In the data rows, zero lies at 4.5, halfway between 4 and 5.
Here are some points, each followed by its number:
[5. 1. 6. 6. 1. 1. 4. 7. 5. 4. 0. 4. 5. 2. 5. 3. 2. 4. 2. 7. 0. 4. 4. 7. 6. 5. 4. 4. 5. 5. 3. 3.] 0
[6. 5. 2. 4. 6. 5. 6. 3. 7. 5. 6. 3. 5. 3. 0. 3. 2. 5. 6. 3. 6. 6. 2. 7. 3. 5. 5. 2. 3. 6. 4. 2.] 1
[5. 6. 6. 4. 6. 7. 3. 4. 4. 5. 4. 6. 5. 4. 7. 5. 5. 5. 4. 5. 6. 6. 7. 2. 5. 5. 5. 5. 4. 3. 6. 3.] 2
[4. 3. 4. 5. 1. 0. 5. 7. 5. 4. 1. 4. 4. 2. 4. 3. 4. 3. 2. 5. 1. 5. 2. 6. 5. 4. 4. 4. 5. 6. 3. 5.] 3
[6. 3. 2. 3. 2. 5. 4. 7. 4. 1. 0. 4. 3. 2. 2. 2. 3. 5. 3. 8. 3. 5. 0. 9. 0. 9. 1. 5. 5. 6. 1. 6.] 4
[3. 6. 7. 5. 7. 7. 3. 3. 5. 6. 9. 6. 6. 7. 6. 6. 5. 6. 6. 4. 6. 4. 9. 0. 7. 2. 8. 5. 3. 3. 8. 3.] 5
[5. 7. 4. 4. 7. 7. 5. 3. 4. 5. 4. 6. 4. 5. 6. 6. 4. 5. 6. 5. 6. 4. 6. 4. 3. 5. 4. 3. 5. 4. 5. 4.] 6
[7. 7. 3. 4. 6. 8. 6. 1. 7. 4. 7. 5. 5. 7. 1. 6. 5. 5. 9. 3. 4. 4. 8. 3. 3. 8. 5. 4. 2. 7. 6. 3.] 7
[5. 3. 7. 5. 2. 3. 3. 5. 3. 7. 5. 5. 4. 5. 8. 5. 6. 3. 5. 5. 4. 5. 7. 0. 9. 0. 8. 5. 4. 4. 9. 5.] 8
[3. 3. 5. 5. 4. 5. 3. 6. 3. 5. 4. 6. 4. 3. 8. 4. 5. 4. 0. 5. 7. 3. 4. 5. 4. 2. 4. 5. 5. 2. 4. 5.] 9
[6. 3. 6. 4. 2. 1. 4. 5. 3. 6. 3. 2. 5. 4. 5. 4. 6. 3. 4. 4. 2. 6. 4. 4. 9. 4. 6. 6. 5. 5. 6. 5.] 10
[5. 4. 6. 5. 4. 4. 3. 4. 4. 5. 5. 4. 5. 5. 7. 6. 8. 4. 4. 4. 5. 4. 6. 2. 6. 4. 5. 8. 4. 4. 6. 6.] 11
[4. 2. 4. 5. 4. 2. 4. 7. 5. 6. 5. 4. 5. 0. 4. 2. 3. 5. 0. 4. 6. 5. 0. 5. 4. 0. 7. 3. 4. 2. 3. 2.] 12
[5. 3. 4. 5. 4. 3. 5. 6. 5. 6. 5. 4. 4. 1. 3. 3. 4. 4. 2. 4. 4. 5. 2. 5. 5. 2. 7. 4. 4. 4. 4. 3.] 13
[5. 5. 4. 4. 4. 6. 5. 4. 5. 4. 4. 5. 4. 6. 3. 5. 5. 4. 7. 5. 3. 4. 5. 5. 2. 7. 3. 4. 4. 6. 3. 5.] 14
[7. 7. 4. 3. 7. 8. 6. 1. 5. 5. 5. 5. 4. 6. 2. 4. 3. 4. 9. 5. 6. 6. 6. 6. 4. 7. 4. 1. 4. 5. 6. 3.] 15
[2. 0. 5. 6. 1. 1. 3. 9. 4. 4. 1. 4. 5. 2. 6. 3. 4. 6. 0. 6. 1. 3. 2. 7. 3. 4. 4. 7. 5. 4. 0. 5.] 16
[4. 4. 4. 4. 5. 4. 5. 5. 4. 5. 4. 3. 5. 5. 3. 3. 2. 6. 4. 5. 5. 5. 3. 6. 4. 4. 4. 4. 5. 5. 4. 3.] 17
[5. 3. 6. 5. 2. 3. 3. 5. 3. 5. 4. 4. 5. 5. 7. 6. 8. 3. 3. 4. 4. 5. 6. 2. 7. 4. 5. 8. 4. 4. 5. 6.] 18
[6. 3. 4. 5. 3. 4. 5. 5. 5. 2. 1. 4. 4. 4. 4. 4. 2. 4. 5. 5. 4. 5. 3. 8. 3. 6. 2. 5. 5. 6. 3. 4.] 19
[4. 4. 5. 5. 6. 3. 4. 4. 4. 5. 8. 3. 6. 3. 7. 6. 6. 2. 4. 4. 6. 6. 4. 3. 7. 3. 6. 9. 6. 2. 5. 6.] 20
[6. 8. 3. 3. 8. 9. 6. 1. 6. 4. 7. 6. 4. 7. 2. 6. 5. 4. 9. 4. 6. 4. 7. 4. 2. 8. 4. 3. 4. 6. 5. 4.] 21
Which two points above are nearest to each new point by angle? Their numbers follow each, nearest first.
[5. 4. 5. 5. 6. 2. 4. 4. 4. 5. 9. 2. 7. 3. 8. 8. 8. 2. 5. 3. 7. 6. 4. 1. 8. 3. 6. 9. 7. 1. 6. 7.] -> 20 11
[6. 4. 6. 4. 2. 1. 4. 5. 3. 5. 3. 2. 5. 5. 4. 5. 6. 4. 5. 4. 2. 6. 5. 4. 8. 6. 5. 7. 5. 5. 5. 5.] -> 10 18
[4. 6. 5. 4. 5. 6. 5. 3. 5. 5. 6. 6. 4. 5. 5. 5. 6. 4. 6. 4. 4. 4. 6. 2. 5. 4. 6. 4. 4. 5. 6. 5.] -> 5 7
[1. 4. 4. 4. 4. 4. 5. 6. 5. 3. 5. 5. 5. 5. 4. 5. 5. 6. 3. 5. 1. 3. 5. 5. 2. 7. 4. 6. 5. 5. 0. 6.] -> 16 4
[4. 4. 4. 4. 4. 5. 5. 5. 4. 4. 4. 5. 4. 5. 5. 4. 5. 4. 4. 5. 4. 4. 5. 6. 3. 5. 4. 4. 5. 4. 3. 5.] -> 4 14
[4. 5. 3. 4. 4. 5. 5. 5. 5. 4. 4. 6. 4. 1. 4. 3. 3. 4. 2. 6. 5. 4. 3. 7. 2. 5. 4. 2. 5. 4. 3. 4.] -> 4 12
[3. 5. 4. 5. 4. 3. 8. 4. 3. 3. 5. 4. 4. 5. 7. 5. 4. 6. 5. 1. 6. 2. 3. 4. 5. 2. 2. 3. 6. 5. 5. 7.] -> 9 6
[6. 7. 4. 4. 6. 6. 6. 2. 5. 5. 6. 5. 4. 3. 3. 4. 3. 3. 7. 4. 5. 5. 4. 4. 5. 4. 5. 2. 4. 5. 6. 3.] -> 15 1
[5. 3. 4. 4. 6. 4. 5. 5. 4. 4. 4. 3. 5. 5. 2. 3. 1. 6. 4. 5. 6. 6. 2. 8. 3. 5. 4. 2. 5. 4. 3. 3.] -> 17 1
[4. 6. 5. 4. 5. 5. 5. 3. 5. 5. 6. 6. 4. 5. 5. 6. 6. 4. 6. 4. 4. 4. 7. 2. 5. 4. 5. 4. 4. 5. 5. 5.] -> 5 7
